In the rows, zero is written as 128.
Named moves (each a turn or a mirror), then the moves between two rows, first move first; the first pair answered:
N (before -> after):
[108 111 140 129 130 112 111 150 107 111 132 145 154 125 136 153 127 109
 117 147 132 157 140  96 120 146 105 128 117 132]  ->  [130 114 141 133 130 112 100 148 107 124 121 152 149 114 135 148 127 109
 128 145 133 150 146  88 122 148 103 132 135 144]
[127 151 157 125 122 130  90 149 119  91 157 132 139 126 149 117 114 161
 109 110  93 156 146  92 107 128 123 112 163 144]  ->  [131 152 156 123 122 133  92 147 117  98 161 132 139 120 146 119 110 161
 108 116  93 153 148  91 113 126 123 112 158 141]
[189 115  89 143 170 116 148 154 105 158 132 157 120 100 150 123 176 148
 202 150 102 103 203 107 173 162 139 129 173 127]  ->  [ 79 122  83 113 183 106 189 162 126  77 198 148 129 140 162 138 179 154
 155 164 108 138 155 135 129 137 143  95  74  77]
E (before -> after):
[109 135 110 143  87 119 134 114 140 151 145 151 127 147 152 152 140 117
 124 122 134 126 121 183 132 117  99 109 154  75]  ->  [117 129 113 144  81 120 129 106 144 153 137 145 124 141 148 154 136 122
 119 120 138 127 122 186 131 108  99 108 149  81]
[145  92  77 160 154 133 156 151 116 119 149 150 123 144 148 165 171 116
 221 162 114 151 143 106 155 142 148 140 174 108]  ->  [152  98  86 144 162 140 151 131 155 129 149 158 117 138 169 165 173 134
 206 154 121 148 148 140 168 125 197 141 137  92]
[204 138 146 159 145 118 138  98 130 140 106  99  91 113 125 126 157 119
 181 120 135 128 154 122 171  98 132 158 181 131]  ->  [204 141 137 165 150 111 142 102 118 135 119  95 100 118 126 124 162 115
 192 124 129 133 153 114 171 100 121 156 187 122]
[122 142 122 104 139 147 132 130 172 131 126 127 138 127 150 127 143 135
 122 119 129 120 130 159 136 103 165 118 108 116]  ->  [129 141 136 105 112 161 114 124 164 151  93 117 124 121 130 122 121 129
 119 110 139 109 118 148 125 109 145 130 137 143]
G (before -> after):
[ 93 105  94 101 106 171 152  96 147 103 116 100 119 126  99 155  95 102
 117 110 137 141  51 161  92 138  80 147  97 152]  ->  [154 131  76  92 175 155 162 126 178 104 159 141 130 111 157 152 154 134
 155 124 112 128 105 184 158 124 161 149  71  91]
[173 145 127 114 171 129 135 138 155 141 142 154 141 118 165 120 160 152
 149 130 117 112 155 162 173 116 196 134 107  98]  ->  [ 88 114 144 122  82 144 120  96 104 135  85 100 125 142  90 118  95 107
 109 118 141 133  87 126  86 138  85 132 133 177]
[187 172 142 139 162 136 114 169 163 127 131 139 110 109 149  95 128 145
 111  95 132 124 136 142 119 116 141  95 112 186]  ->  [162 163 147 138 138 139 112 162 150 126 112 124 109 111 126  95 105 131
  92  89 137 126 113 132  93 124 105  94 125 211]
[151 140 121 149 139 103 125 154  89 131 144 123 133 122 134 120 151 136
 148 134  93 126 148  85 127 133 123 133 152 139]  ->  [142 137 122 149 133 109 120 151  86 127 135 117 134 127 122 124 141 127
 139 133  95 132 140  79 118 135 108 135 158 153]
H (before -> after):
[133 158 114 112 138 167 149 153 113 140 136 120 159 124 148  99 116 167
 172 118 108 130 113 146 162 131 146 103 113 132]  ->  [110 159 121 120 125 161 150 161 106 124 149 112 164 128 149  95 111 157
 149 114 102 140 103 137 141 131 127 100 103 145]
[122 138 122 111  97 136 126 124 115 148  91 118 127 130 104 106 111 108
 113 117 146 137 115 114 125 127  97 114 127 153]  ->  [147 134 106 113 118 135 132 119 134 172  81 130 121 133 115 118 133 125
 136 124 153 125 123 142 156 118 137 126 132 132]
[185 139 105 150 156 121 104 126 145 156 140 120 109  99 154 132 127 144
 145 152 123 127 125 137 152  87 193 141 115 105]  ->  [105 141 124 144 137 109 122 133 137  97 180  94 116 124 137 129 106 133
  95 155 115 149  94 121  98  84 151 116  72 115]
[ 42 135 137 101 126 119 138 131 128  74 152 126 128 146 109 135 118 122
  74 131 118 145  88 144  76 122 144 104  74 116]  ->  [152 137 160 143 103 126  89 148  94 151  95 128 129 103  85 109 111 107
 114 109 103 113 145  84 104 156 109 137 193 187]
Pairs:
Each pair is 2 to 3 moves apart.
[167 146 133 161 167  94 125 178 104 113 159 148 147 111 159 115 167 131
 152 135  98 124 173  83 157 139 126 124 149 113]  ->  [ 85 158 183 128 136 111 116 159 136  73 160 126 136 125 154 106 123 134
  74 103 108 141 134 115  95 109 124  96  75 138]	H then E then H
[131 145  91 117 121 122 109  95 173 113 162 120 104  83 158 154 178 179
 121 157 120 131 116 144 155 116 182 108  94 109]  ->  [174 136 101 131  97 131  78  88 163 162 107 115  93  62 132 139 164 169
 135 135 123 121 124 121 158 133 160 128 156 160]	N then E
[141 154 139 168 159  92 136 155  98 158 143 126 110 126 165 105 130 131
 147 111 104 135 185 124 165 127 175 112 118 117]  ->  [ 58 145 151 153 128  96 141 140  93 123 154  98 106 151 143 112 102 114
 102 119 118 160 136 129 117 125 134  98  81 128]	H then G then E
[131 143 126 130 158 117 159 161 137 114 159 149 143 123 161 136 150 138
 132 125 108 144 168 131 167 126 151 135 113  91]  ->  [ 68 124 124 133 119 124 168 149 107  89 149 124 142 149 127 134 123 115
 111 131 120 155 128 113 118 135  93 129 114 120]	G then E
[175 146 163 186  49 132  73 134 126 146  92 123  90  86  72  97  91 125
 152  99 167  92 150  62 112 120 122 189 168 223]  ->  [ 31 136 137 142  49 133 124 106 160  62 140 100  95 149  82 125  78 126
  96 118 199 136  73 122  69  83 139 152  45 163]	G then H then G
[174 158 174 133 145 125 140 164 168 125 153 147 139 131 166 101 141 142
 110 108 114 131 163 130 141 114 182 112 114 144]  ->  [108 145 152 139 128 105 168 171 122  79 178 127 155 168 143 116 126 112
  93 124 116 158 133 105 101 129 117  97 111 147]	G then E then E
[156 127 117 126 147 142 121 133 142 158 129 121 134 118 148 116 141 135
 152 131 144 122 137 143 147 112 158 129 124 115]  ->  [130 108 113 123 119 153 120 110 136 162 108 103 120 126 127 122 122 125
 144 133 156 125 110 146 135 118 139 135 132 130]	G then H
[127 126 169 141 133 138  87 129 106 172  76  93  89 120 136 142 123 118
 110 121 124 119 157 114 131 159  61 133 150 149]  ->  [143 117 125 140 182 133 128 137 112 165 104 110  99 139 162 165 172 128
 152 148 121 121 167 137 175 156 100 133 143  83]	E then H
[ 51 103 124 123 134 134 145 121 128  92 141 102 111 164 100 164 116 110
  91 146 124 177  63 133 109 135  88  87  91 150]  ->  [115 131 163 147 146 112 118 181  94  86 168 121 122 136 107 135 127 105
  99 136  80 165 123  80 118 147  67  79 126 180]	G then H
[185 118 146 149 119 131 115 142  99 174  77 150 115 112 104 119 133 127
 151 113 118 101 141  84 127 152  93 153 190 169]  ->  [ 86 138 130 110 158 107 172 161 134  74 171 156 128 155 152 140 163 140
 113 143 112 135 111 125 107 119 136 115  58  87]	N then G
[144 139 157 131 134 130 129 129 120 169  95 137 131 100 127 114 125 142
 128 116 138 121 132 116 130 127 120 133 146 152]  ->  [150 151 157 131 147 118 135 147 124 162 111 148 134  99 140 113 139 140
 132 121 121 119 147 117 137 122 132 128 134 140]	N then H then G
[129 105 120 145  50 150 130  86 114 174  49  95 107 128  86 128  93 110
 118 115 156 120 115 122 124 140  79 138 179 165]  ->  [107  82  60 152  95 131 189 103  87 138  98 105 130 164  97 156 145 103
 167 159 148 133 111 121 146 149  75 132 169  97]	H then E then E
[ 49 113 123  90  56 140 148 108 166  71 106 126 117 153 106 151  94 116
  88 102 134 117  75 172 106 118 116 134  78 161]  ->  [159 111 118 136  64 137 119 134 123 142  62 140 123 116  86 143 112  99
 157 105 114  86 135 114 150 164  89 164 206 201]	E then E then H
[127 130 156 124  90 164  92 104 144 163 100 117 117 110 127 137  90 128
 111 109 135 120 108 131 114 119 134 131 125 157]  ->  [158 111 106 130 124 160 114 105 141 170 104 131 126 117 139 158 128 137
 163 133 145 112 118 136 167 126 157 147 146 115]	E then H
[146 139 146 123 141 124 116 145 155 130 122 140 125  96 147 111 148 141
 130 114 130 125 146 140 146 119 158 123 115 123]  ->  [163 118 121 132 134 132 126 129 133 152 107 129 120 100 130 123 148 130
 160 122 137 121 135 127 159 140 131 130 157 132]	G then E then H
[101 125 148  75 121 162 140  96 159 126 134 105 117 136 164 116 149 129
 129 135 131 111 157 179 114 102 153 125  64  94]  ->  [ 79 113 151  87  76 166 129  84 131 133 107  82 112 135 127 110 123 111
 117 128 139 113 130 147  76 121  91 128 103 134]	G then E
[120 140 149 127  98 146 140 155 117 129 158 115 132 143 118 125  73 140
 109 108 122 111 116 115 102 132 129 131 117 142]  ->  [139 146 153 122 106 148 130 152 132 141 148 118 123 127 126 123  73 146
 107  97 123 102 118 125 105 131 148 131 113 150]	G then E then G
[161 140 140 117 139 154 100 116 130 144 110 113 145 128 125 141  93 118
 135 136 121 116 134 125 124 151 123 157 145 173]  ->  [158 129 111 113 162 155 119 105 139 144 121 118 144 140 142 164 113 134
 154 150 132 118 133 154 149 143 151 159 130 128]	E then H then E
[137 143 164 137 141 129 113 135 162 139 126 131 117 105 144 126 124 144
 110 111 108 123 128 146 131 117 182 126  98 127]  ->  [168 121 134 147 129 141 113 122 140 172  89 125 110 110 125 135 124 138
 145 120 124 115 118 138 150 131 161 142 156 139]	G then E then H
[107 117 101 100 141 141 128 101 169 132 126 125 117 161 152 160 154 147
 166 166 118 139  87 152 155 122 151 142 124  94]  ->  [ 59 114 122 105 106 144 120 112 138 100 130 111 125 163 126 145 123 125
 125 155 110 152  68 119  95 131  90 132 126 144]	E then H then E
[ 99 109 119 126 114 108 111 130 110 142 120 109 126 151  90 137 110 128
 118 128 136 153 105 120  98 128  85  98 141 122]  ->  [115 111 133 119 107 126  85 120 137 161  93 109 116 140  95 137  99 134
 107 121 140 138 110 138 109 118 117 103 139 128]	G then E then G
[ 67 158 171 113  89 156 134  84 138 102 118 102 101 135 104 126  93 136
  69 101 130 140  80 148  75 103 108 121  87 127]  ->  [137 148 169 147  78 158 103  90 104 152  73  98  94 114  85 118  97 114
 109  98 127 114 116 103  98 132  73 141 174 165]	E then N
[150 126 141 160 117 107 126 168 101 134 137 125 137 126 118 116 138 104
 130 133 108 133 135 103 134 159  92 124 156 146]  ->  [102 139 135 137 141 111 146 165 140  98 172 131 140 140 146 130 140 121
 109 139 113 143 126 137 136 134 138 111  84 104]	N then E
[111 148 137 113 136 128 140 130 164 101 153 147 133 157 161 122 133 130
 109 124 119 133 145 152 130  89 155 114  54  89]  ->  [ 83 150 129 116 127 112 150 132 144  82 163 136 145 165 151 125 130 124
  94 130 118 142 127 143 113  94 126 107  54  99]	N then E then N
[ 88 118 124 148 125 114 152 121  98 105 124 110 123 152 121 149 140 114
 137 130 140 141 106 106  91 135  89 125 134 110]  ->  [ 87 127 124 129 139 118 156 108 130 101 130 119 119 155 142 150 153 126
 135 125 144 139 103 142 117 113 137 127 102  80]	H then N then E
[ 42  85 111 124  95 137 152 116 126 103  80 104 127 148  76 141  76 126
 124 149 172 117  82 100  60 121 127 137 110 145]  ->  [184  98  97 138 159 134 135 150 153 170  80 148 123 107 121 135 133 162
 195 147 152  81 170 101 150 124 210 164 156 114]	H then G
[168 139 149  99 130 142 101  93 164 172  93 133 114  80 158 107 112 138
 134 116 144  87 147 150 129 102 151 138 149 142]  ->  [155 125 121 134 131 107 130 132  84 131 137 128 147 101 131 120 135 104
 162 152 118 105 146  82 115 143  61 137 189 140]	E then E
[175 112 112 127 133 149 120 109 138 174  83 122 111 105 133 134 141 134
 171 134 141 107 150 154 186 144 156 155 163 136]  ->  [153 151 143 127 171 111 139 173 127  96 178 146 141 110 167 117 159 131
 143 136 104 129 183 125 161 136 145 116 107 119]	N then H then G
[ 74  96 126 147 140 120 136 124  95 119  78 102  99 160  95 155  86 133
 156 141 191 127  75  90  63 165 114 145 102 141]  ->  [ 77 130 154 158 173  98 145 177  91  75 145 124 117 156 128 137 106 136
 134 137 157 141 106  68  59 158 126 122  68 128]	G then H
